In the rows, 128 means zero.
The rows of D fall into 4 groups, which share some directions, and each row is roughly a mix of its group's hidden directions, except one row that fits no group.
D:
[[107 142 126 161 165 126 108 136 167 114]
 [101 126 115 152 115  93 147 154 125  91]
 [131 132 138  70 129 137 143 119 155 101]
 [147 157 129 135 143 120 167 137 171 146]
 [134 142 111 159 120 114 162 143  80 126]
 [139  73 118 122 132 104 135 143 153 151]
 [136 121 127 100 154 132 111 153 167  92]
 [137 116  88 142 101 136  94 104 145 150]
 [ 84 104 139 122 141 105 116 112 138  90]
 [119 114 140 110 139 168 140 130  80 148]
 [ 93 103 137 142 131 104 137 158 115  91]
 [160 155 143 108 145 167 130 145  99 131]
 [128 111 153 153 122 138 168 126 164 156]
 [139 116 130  64 141 119 132 106 115 130]
 [ 96 113 134 146 120 140  80 145 109 104]
 [140 118  89 133 154 120  87 108 135 102]
 [152 125  98 102 183 130 120 135 132 131]
 [136  82 107 155 131 112 118 140 123 165]
 [150 117 128 131 141 145 140 142 178  90]
 [169 133  91 143 139 147 144 118 115  95]
 [139 150 117 114 134 132 148 131  70 153]
 [124 132 127  88 115 136 110 104 178 136]
 [134 145  88 140 152 120  98 123  87 135]
 [144 114 119 179 122 119 153 113 121  94]
 [103  97 156 128 144 101 131 119 133  85]
 [ 88 112 121 126 119 138  79 124 106 109]
 [104 121 125  99  96 101 113 144 164 110]
 [143 154 130 150 167 153 111 118 125 166]
 [141  94 117 120 158 120 121  92 165 139]
 [132 118 107 118 161 104  82 123 124 157]
 [121  94 134  93 133 130 121 125 162 168]
 [137 131 106 141  76 153 135 107 149 111]
 [ 96 159 160 145 142 130 105 124 130 165]
 [123 134 151  87 150 133 133 174 149 129]
 [131  97 106 173 117 123 113 134 118 165]
 [137 157 100 178 113 105 133 130 145 120]
 [147  83 108 103 142 138 143 139  93 127]
 [106 173 148 148 101 144 121 110 154 131]
 [133 133 155 136 138 160 100 161  96 106]
 [ 96 164 106  93 143 125 139 155 139 121]
 [155 125 102 101 110 127 146  96 107 160]
 [129 115 107 130 115  91 159 100 159 149]
 [140 162 105 179 117 107 123 131 142 138]
 [172 155 131 110 140 141 165 129 128 152]
 [163 105 150 133 112 140  99  97 138 156]
 [133 140 137  78 171 113 124 131 120 109]
 [107 146 128  88 164 124 144 106 152 111]
 [106 131 114 111 129 105  70 120 113 115]
 [141 128 103 169 144 139 112 143 157  95]
 [ 96 129 145  94 112 106  84 131 126 116]
 [ 93 135 148 122 156 145 100 143 129  89]
 [132 138 128  92 144 155 109 104 172 137]
 [108 147 110  87 151 144 145 125 157 104]
 [125 104 110 145  88 132  94 127  94 141]
 [114 119 117 128 130  89 158 104 172 132]
 [121 108  89 165 153 100 113 121 112 139]
 [112 120 143 142 154 139 119 140  83 167]
 [107 123 129 147 158 117 114 139 142 182]
 [156 153 154 115 151 163 129 152 102 119]
 [153 128 101 130 182 136 140 137 131 155]
 [116 141  98 123 116 113 171 135 124  86]
 [115 132 106 122 107 158  82 128  95 138]
 [159 113  86 123 143  93 105 127 131 110]
 [114 157 129 176  93 150 123 115 122 133]
 [148 142  92 113 102 149 119 101 129  93]
 [148  86 157 153 127 136 127 114  90 133]
 [134 102 151 125 120 136 146 124 185 109]
 [138 168 102 150 137 130 119 113 174 132]
 [119 119 133 110 172 119 122 144 147 174]
 [116 137 110 118 143 109 102 116  84 165]
 [131 150 118  91 115 171 124 100 116 107]
 [118 114  89 132  95 105 128 100 139 159]
 [123 124 157 139  74 135 157 113 131 113]
 [119 126 119 148  83  84 130 151 127 115]
 [123 161 127  97 147 145 108 139 130 173]
 [ 83 125 130 129 158 118 128 155 144  93]
 [123  96 138 100 123 135 161 128  87 103]
 [126 155 111 176 107 114  99 115 145 132]
 [177 145 129 142 115 146 144 149 113 160]
 [ 92 106 146 118 141 126 100 122 112  85]
 [ 94 123 135 149 126 143  80 151 119 105]
 [118 125 141 121 150 131 112 168 177 115]
 [108 104 136 123 163 144 136 117 152  83]
 [150 116 129 119  68 108 113 119 135 143]
 [164 105 145 142 138 156 133  96  99 143]
 [146  77 110 150 128 117 147 151 106 135]
 [134  89 127  79 126 131 140 127 161 137]
 [114 135 163  77 124 128 140 160 131 133]
 [113 124 138  84 128 155 110 108 150 161]
 [142 115 101 122 134 158 118 120  72 131]
 [132 134 124 102  90 151 142 108 166 105]
 [124 129 104 150 115 110 167 129 123  81]
 [135 127  88 132 139 114  89  97 102 115]
 [100 150 156 152  88 132 138 155 112 136]
 [115 139 106 159 133 110 166 143 109  92]
 [138 133  87 136 138 121  87 111 108  97]
 [139 170 123  89 156 147 149 120 141 136]]

Each list below has one row that fits no group; the rest each fit one group, if only roughly. Name that row.
    K_143: [127 137 140  97 161 152 134 133  79 124]
    K_81: [181 127 155 129 136 144 150 145 102 124]
    K_315: [168 121 140  96 130 129 156 107  92 136]
    K_935: [142 112 125 175 112 115 123 103 158 102]
    K_477: [118 122 127 101 128 119  81 122 147  86]
    K_791: [152 160 105 171 122 118 155 124 107 132]
    K_562: [108  93  99 164 124 118 113 125 163 133]
    K_864: [148  91  86 105 122 126 107 112 146 140]
    K_374: [159 123 102  91 139 137 126 118  98  96]
    K_424: [121 104 146 107 158  86 131 147 153 146]
    K_268: [135 124 142  84 138 113 152 134 170 107]
    K_262: [145 147 128 128 104 120  90 125 153 172]
    K_241: [123  72 158 127 124 131 121 115 133  97]
    K_189: [147 101 110 157  88 106 132 128 121 158]
    K_617: [138 153 124 109 108 140 130 150  98  80]
  K_562
    K_164: [126  98 117 101 101 108 131 140 175 128]
    K_676: [108 103 143 103 147 100 144  97 132  96]
    K_420: [128 124 124 107 151 158 129 100 175 105]
    K_807: [156 129 113 115 106 137 130  89 172 116]
    K_545: [131 136 144  78 104 130 147 121  90 121]
    K_967: [136 107 160 102 129 140 101 134 101 166]
    K_660: [119  96 143 148 117 120 124  94 175 133]
    K_359: [ 97 148 149  99 116 115 117 147  94 155]
    K_470: [115 121 146  65 125 109 120 129 109 132]
    K_620: [155 146 122 160 114 124 156 149 156 160]
    K_965: [136  91 123 152  91 126 157 141 158 131]
  K_164
    K_95: [ 91 104 138  80 132 122 133 145 122 104]
    K_421: [105 121 129 161 161 124 152 151  96 107]
    K_138: [127 115 112 159 104 167 124 120  91 149]
    K_645: [154 111 111  89 151 117 142 135 109  93]
    K_15: [134 160 104 133 120 136 111 150  90  91]
    K_272: [129 110 153  90 129 132 137 139 174 104]
    K_980: [ 80 131 138 130 152 129 103 136 149  94]
    K_249: [158 149 127 128 152 161 133 108 107 165]
    K_366: [107 163 161 153 119 151 147 131  97 124]
    K_371: [129 102 122 149 126 118 129  78 142 165]
    K_988: [137 114 108  95 146 115  88  97 131 105]
    K_694: [131 104 175 113 144 125 157 130 155 107]
    K_515: [145 114 101 178 150 135 117 117 156 132]
  K_694
    K_909: [102 136 148 166  98 121 136 127 114 167]
    K_172: [118 142 125 176 125 118 130 156 169 140]
    K_392: [ 98 126 148 156 125 124 129 126 139 183]
    K_372: [117 170 125  90 127 157 101 129 131 147]
    K_384: [109 126 170 127 120 131 138 170 162 138]
    K_760: [147 125 118 176 106 138 161 101 117 131]
    K_599: [117 164 142 130  90 147 135 109 164 114]
    K_502: [133 128 144 102 101 124  93 136 116 174]
    K_746: [108 132 145 163 128 122 147 139 132 181]
    K_750: [121 141  98 150 148 115 104 122  90 162]
    K_110: [148 151 132 114 116 140 128 133  87 175]
    K_520: [126 161 116 132 153 136 142 149  86 159]
    K_875: [107 160 113 166 134 101 110 157 144 131]
  K_372
    K_266: [152 136 128  86 136 139 141 148 132  82]
    K_513: [115 147 117 156  99  92 104 158 131 145]
    K_693: [140 146 112 146 118 112 162 131 171 158]
    K_357: [133 138 139 135  86 129 148 130 125 182]
    K_352: [124 109 144 123 149 121 150 116 151 183]
    K_288: [154  95  87 125 110 111 128 129 159 112]
    K_667: [137 138 140 134  86 139 168 113  93 125]
    K_131: [125 104 154 145  95 130 157  94 153 135]
    K_358: [123 145 122 179 120 134 145 136 103 163]
    K_231: [130 122 136 108  93 170 166 121 133 111]
    K_651: [119 142 134 177 131 102 105 156 115 149]
    K_736: [ 94 117 105 162 108 104 113 125 160 140]
    K_671: [129 174 123 116 112 128 112 104 160  98]
    K_491: [127 117 100 149 131 109  89  86 133 112]
  K_357
    K_836: [135  94 152 110 129 128 154 104 170 143]
    K_233: [124 127 118  84 149 122  90 143 132  95]
    K_734: [142 118 127  85 144 134 115 135 153  82]
    K_950: [163 107 114 121 156 133 162  98 130 152]
    K_593: [ 86 127 146 136  92 106  93 117 125 129]
    K_661: [133 104 126 125  88 136 154 123 176 121]
    K_585: [122 122 142  93 102 124 110 126 149  79]
    K_664: [ 72 133 113 134 129 127  95 128 152 113]
    K_466: [128  97 116  95 116 173 125 112 121 154]
    K_83: [152 157  99 166 120 123 136 105 156 119]
    K_561: [112 118 161 104 138 132 126 155 177 129]
    K_475: [126 142 138 140 120 123 110  92 183 138]
    K_85: [117 115 161 111 155 139 114 140 108  83]
  K_475
    K_217: [112 110 154 144 136 143 151 147  86 156]
    K_286: [107 151 127 133 171 132  95 143 155 150]
    K_151: [125  89 160 156 124 100 138 139 127  96]
    K_627: [115 103 126  80 153 113 143 144 100 135]
    K_378: [120  96 123 112 124 129 158 118 124  74]
    K_255: [126 143 143 149 128 141 172 151 118 169]
    K_234: [140  99 123 149 157  85 138 157 111 127]
    K_296: [106  95 144 164 116 123  98 147 117 103]
    K_867: [110 161 131 123 105 163 102 100 149 143]
    K_479: [108 109 140 161 178 145 128 124 132 105]
    K_827: [113 114 141 114 117 113  93 124 169  92]
    K_277: [116 118 141 158  86 134 154 131 167 135]
    K_75: [175 116 144 127 116 141 139 136  81 136]
    K_210: [140 112 141 139 121 138 173  99 119 167]
    K_731: [121  88 108 136  91 102 120 104 109 141]
  K_627
    K_580: [121 113 157 100 155 112 163 154 115 107]
    K_224: [136 144  83 129 106 127 133 115 141 175]
    K_257: [134  91 142 136 140 142 125  97 159  91]
    K_957: [138 111 141 105 135 115 176 148 132  93]
    K_109: [127 149 100 136 154 139 171 121 120  93]
    K_795: [120 113  94 157  87 114 107 124 121 155]
    K_896: [133 131 160 111 168 118 158 135 142  95]
    K_285: [115 110 163 125 147 133 110 138  99  84]
    K_301: [138 106 151 118 102 129 150 132 157 174]
    K_945: [135 137 130 111 117 164 156 122  90  93]
    K_578: [130 115 100 120 151 112  85  88 123 132]
    K_482: [149  88 132 155  97  97 145 120 114 139]
    K_773: [ 98 138 163 126  98 120 147 140 113 166]
  K_301
    K_293: [ 97 136 120 121 133 107 143 173  90 121]
    K_335: [107 107 136 155 113 111 118  81 139 155]
    K_179: [124 165 113 123 167 147 144 143 100 150]
    K_200: [119 154 113 135 142 130  74 106 117 153]
    K_139: [119 130 117  71  93 120 149 140 121 128]
    K_685: [104  97 130 137 117 107 140 136 141  76]
    K_928: [ 91 132 108 160 120 122  91 146 155 132]
    K_613: [101 131 145 152 107 141 114 118 148 177]
    K_682: [155 149  93 123 167 140 127 156 113 115]
    K_788: [130 158 123 140 157 115 115 135  79 103]
    K_712: [ 81 126  95 124 114 127  91 112 140 130]
    K_785: [123 119 134 179 135 112 153 128 146 164]
    K_98: [125 119 123 144 119  99 103 122 180 153]
    K_90: [121 119 170 101  96 129 165 117 131 141]
  K_785
    K_183: [120 146 143 136 121 141 123 165  73 121]
    K_34: [149  93 124 157  99  92 147 121 129 144]
    K_526: [ 94 164 123 113 156 127 112 160 148 139]
    K_346: [123 132 148 150 138 139 158 151  78 113]
    K_226: [148 111 125 143 129 146 168 103 107  91]
    K_178: [111  92 156 133 130 121 108 129  99  88]
    K_362: [129 174  91 155 115 108 145 137 141 130]
    K_894: [166 136 150  96 147 148 151 124  96 127]
    K_848: [131 136 113  75  85 120 138 125 144 125]
    K_544: [141 157 107 149 130 135 150 135  80 151]
  K_183
    K_447: [140 108 132  83  93 135 118 103 156 126]
    K_594: [118 114 160 142 111 119 176 153 148 118]
    K_107: [132 103 106 159 124  96 105 132 157 157]
    K_522: [137 155  93 124 120 127 148 123 163 167]
    K_364: [117 160 107 111 100 103 106 146 159 143]
    K_495: [127 106 173 137 153 120 136 144 123  87]
    K_454: [114 138 156 123 165 138 133 142  79 140]
    K_984: [116 146 130 159  83 105 152 142 114 111]
    K_919: [120 108 167 121 148 132 118 137 100  84]
    K_167: [101  86 156 153 141 116 109 143 130 104]
    K_567: [170 123 147 113 136 116 178 118 118 133]
  K_984
    K_647: [140 155  90 109 118 134 142 107 143 169]
    K_432: [109  88 159 149 142 121 110 132 144  94]
    K_737: [ 95 125 134 101 175 147 140 139 128 103]
    K_455: [141 122 117  94 117 167 149 118  97 102]
    K_622: [122 136 123 124  96 142 117 103 185 130]
    K_251: [104 144 167 141 105 140 158 127 164 127]
    K_192: [108 125 155 158 126 138 133 155 176 139]
    K_463: [154 118  99 164 155 100 103 143 133 124]
    K_705: [147 120  90 151  96 144 142 124 116  93]
    K_36: [120 148 126 118 168 150 146 147  85 139]
  K_463
